Each named turn below is shown by a few rows before and after it. Which turns, in which order, take the first row of each later pair to the second? The first pair is answered.
turn q94:
[ 9  0  1  8  8 10  0 -5 -9 14  6] |-> [ 7 -2  8  5  6 10 -4 -3 -5 16 13]
[-5  1 -2 -4 -4  0 11  3 -7  1 -4] |-> [-4 -1  1 -6 -3  3 13  3 -6  0 -4]
[ 5  0 -2  5  5  1 14  1 -8 11 13] |-> [ 4  0 -1  5  5  3 13  2 -7 11 14]
turn q228:
[ 2  0  4  4 -9 -3 11 -1  7 -7  2] |-> [ 3  1  2  7 -5  0 15  0  6 -3  3]
[  0  -8  -1   4 -10 -17  -2   5   0  -2   8] |-> [  4  -7   3   1 -12  -1   4   8  -1   8  13]
[ 2  2 -9 14 -6  5 10  5 -6  7  2] |-> [ -5  -1  -5   6  -9 -16  -2   3   2 -11  -1]
[-2  9  9 -7  4  6  1  2 10 -1  2] |-> [-3 11  2  6 11  5  3  0  3  6 -2]
turn q179:
[ -6   2   9  -8 -10  -7   1   5   4  -5  10] |-> [ -2   0  14 -11  -1   1  -5  -1   4   0  11]
[ -8  -2  -6   9  -2 -10  -2   1   7  14   5] |-> [ -7  -3  -6   0 -11 -12   2   6  12   2   3]
[  8  -7   3 -20  27  14 -19 -21  -1   7 -20] |-> [ -3  -1 -15  19  29   0 -10 -15 -13  24 -15]
turn q201:
[-11  -2   5  -8  -4 -12  -9  -1   2   1  16] |-> [-10  -3   6  -9   4 -11 -14  -8   0  -2  10]
[ -1  14   0   4   2 -14  -7   1  -1  -4 -10] |-> [ -1  14  -2   8   7  -9  -7  -3  -5   4 -11]
[ 6  1  8 -9 -3 13  5  3  3  3  5] |-> [  6  -1  10 -13  -5  10   4   4   4  -2   4]
[ -2   0  -4   9  16  -7 -10 -10  -6   1  -7] |-> [-3  3 -5 16  9 -1 -2 -4 -7 13  4]

(2 to 3 turns a pair)
[ -3   0   4 -13 -13  14   8   1  -5   3   9] |-> [ -2  -4   5 -22  -3   8  -1  -8  -4  -9  -2]
q201 q201
[ 14  -3   5   3  13  25   4 -12 -12   6  -4] |-> [  5   2 -12  18 -12   3  20  10 -11  -9  -6]
q179 q179
[  6   0  12 -10   8   8  -5  -8  -4   8  10] |-> [ -1  -1   9 -11  -8 -12  -4   4   2 -11   9]
q228 q179 q228
[ 14  -2  -1 -20   0  13   3   1   1  -9 -17] |-> [ 10  -3  -7 -13   4   2   0   0  -1 -14 -23]
q228 q228
[-13   5  -4  16 -16  -9   9  18  -8  14  26] |-> [ -6  -7  18 -28 -10 -11 -13   7   8 -17  14]
q201 q179
[-13  -2  -4   9  -8 -25  -1   3   9  -7   9] |-> [ -8  -4  -8  13  16 -20  -8 -15   1   0  -5]
q201 q201
[  0  10  -8  -2  16 -10 -12 -15   3  -5 -24] |-> [ -4   7   4 -15   6 -17 -19 -10  14 -11  -8]
q201 q228
[-10  -1  -3   3  -8 -11   1  10   9  -2   6] |-> [ -3  -4   4 -13  -4  -3  -3   5  13  -9  -1]
q228 q179 q201
[12  1  6 -9 -4 23 11  1  2  7  4] |-> [  8  -5  13 -21   2   5  -8  -7  10 -10  -4]
q94 q201 q201
[  7  -2  -1  -9   3   5   3   0  -1  -7 -12] |-> [ 6  2  0 -3 -6 10  9  7 -2 -1 -2]
q201 q201 q201
[  6  -2   0 -13  -3   6   5   5   2 -11  -5] |-> [ 5 -1  2 -8  4 16  3 -1  0  8  4]
q179 q201
[ -1  -2   5 -14   9  -2 -16  -7  -7 -14 -11] |-> [  1   1  -5   2  17   5  -8  -9 -15   0 -14]
q228 q228
[ -7  -1   5  12  -1 -11  -8   4   0  13  17] |-> [ 2  2  2 10 -5 10  8  8 -6 18 12]
q179 q179 q228
[ -2  -3  -9  11   2   5  13  -3  -8   9 -10] |-> [ -8  -4  -4   1 -12 -12   8   6   2  -9  -6]
q201 q228
[ -1   1 -16   2   7 -14   2  -8 -10 -14 -14] |-> [  0   4 -18   3  -1 -10  11  -1 -12 -16 -13]
q201 q179
[  4   0  -1 -12 -19  -3   7  11   7 -24  -8] |-> [  5   1   1 -15 -20   2  11  14   8 -20  -5]
q228 q228 q228
[-10  -7   0   1   2 -24  -2  -5  -2 -11  -1] |-> [  3  -5  13 -13   0  13   8  -2  -3   9  10]
q179 q228
[  6   3  -5   7  12  10   5  -6  -8   5 -13] |-> [  5   2  -9   8  14   4   2  -8  -9   1 -16]
q228 q228 q228
[-10   0 -14  15 -11 -21  -3   7   5   1   6] |-> [ -4  -6   2 -14 -13 -15 -13   2  15 -12   5]
q228 q201
[  4   6  -1  -2   7   5 -10  -6 -18   1  -7] |-> [  3   8  -3  -4 -14   3   1   9 -14  -6  -2]
q201 q179 q179
[ -7  -1  16 -16  -5   0 -11   4   7   3  21] |-> [  0   2   5   0  21  10 -10 -13  -8  17   4]
q201 q201 q228
[  7  -4   6  -2 -16  11  10   5   3   9   3] |-> [  7  -5   5   2 -10  13   8   2   0  17   5]
q179 q179
[ -3   4  -3   4  15  -5  -6  -9  -1  -8 -16] |-> [ -4   4  -6   5   9  -9  -4  -4   0 -12 -16]
q179 q179
[  3   8 -10  12  -2  -2  -1  -1  -7  -1 -10] |-> [  0   8 -10  12 -11  -4   3   4  -5  -4  -4]
q201 q201
[-4 -1  4  5 -4 -3 -1  3 -1 12 14] |-> [ -3  -5   6  -2   9 -10 -13 -10   0   2   0]
q201 q201 q201
[  5  15  14  -4   0  20   7 -10   7   2   7] |-> [  0  19  -5  12  -5  -3  17  -3   2 -13 -11]
q201 q228 q179
[10  1 -3  2 -1 16  7  2  0  7 10] |-> [  7   3 -12   1  -9  -1  10   6   1 -13  -2]
q201 q228 q179
[-5  6  0 16  3 -4 -1 -1  1  9  8] |-> [ -2   6   2   6 -12  -2   5   9   7  -2   9]
q179 q228
[ -2   4  25 -13 -16  -3  -1   9  10  -2  15] |-> [  5   1  23 -12  16   0 -16 -16   2   0  -8]
q201 q201
[-6 -2  3 15 -3 -4  1  3 -1  8  1] |-> [ 0 -5 10 -5 -9 -2  0  6  7 -5 -2]
q179 q179
[  8  -1  11 -10  -8  13   1   3   3  -4   0] |-> [ 4  0 11 -2 -6 14  1  3  1  7 10]
q179 q201
[ -5   3   7  -6   7  -7 -14 -16  -1  -8 -13] |-> [-11  11   0  14  -8  -1   2   0  -6  15  10]
q179 q201 q201
[ 3 -3 10 -4 11 16 -9 -9 -2 17 10] |-> [  0  -1   0 -14 -20  -3   5  14   7 -14   4]
q179 q179 q179
[  5   2  -5  -4   3   7   8   1  -4  -9 -19] |-> [ 3  3 -3 -1 -7 13 15  8 -4  3 -4]
q179 q201 q201
[  7  -2   3  -4  22  13  -3 -19   5  12 -11] |-> [ -6   5 -12  22  -4   0  17   5   4  19   6]
q179 q201
[-8  3  3  8 -4 -9 -8  8  3  1 10] |-> [ -6   2   2  11  11  -7 -11  -3  -3   6   2]
q201 q201 q201
[-14  -5  -6   6 -15 -18   0   4   5  -9   1] |-> [ -4 -11  12 -13   7   1 -17 -15   7   0   3]
q179 q179
[  0  -4   8  -6   5  -7 -20 -16   5 -21  -7] |-> [  1   2 -12  26  10   2  -1 -14 -11   2 -11]
q228 q201 q228
[  2  -7  18 -16  15   8  -2  -2   8  -7   5] |-> [-9  0 -2 23 13 -7 10  6 -2  8 10]
q179 q179
[ 0  2 -3  1 -2 22 11  7 -5  8  5] |-> [ -1   1  -9  -6 -10   7  11  11  -2 -16  -8]
q201 q228 q179
[ 13   5  -4  10 -22  -4   8   5 -18 -12  -3] |-> [ 22   4   0   7  -5  11   5  -5 -24  -1  -8]
q228 q179 q228
[  7   2  19 -19  -7   5  -1  -1   3  -4   0] |-> [  8   3  18 -17  -5  11   2   0   1   2   1]
q228 q228 q228
[ -8   2  -1  12 -13 -16   2  11   2  -3  12] |-> [  4   5  -1   3 -14  11  17  12  -2   3   7]
q179 q228 q179
[ -9  -3   9   2  17 -13  -9 -11  -2  -6 -12] |-> [-11   1   0  15  16 -13   0  -6  -9   0 -13]
q179 q179 q201
[  5   2   1  -3  13 -16  -9 -10  -5  -3 -14] |-> [  4   5  -4  13  12 -10  -1  -7 -11  13  -6]
q179 q201
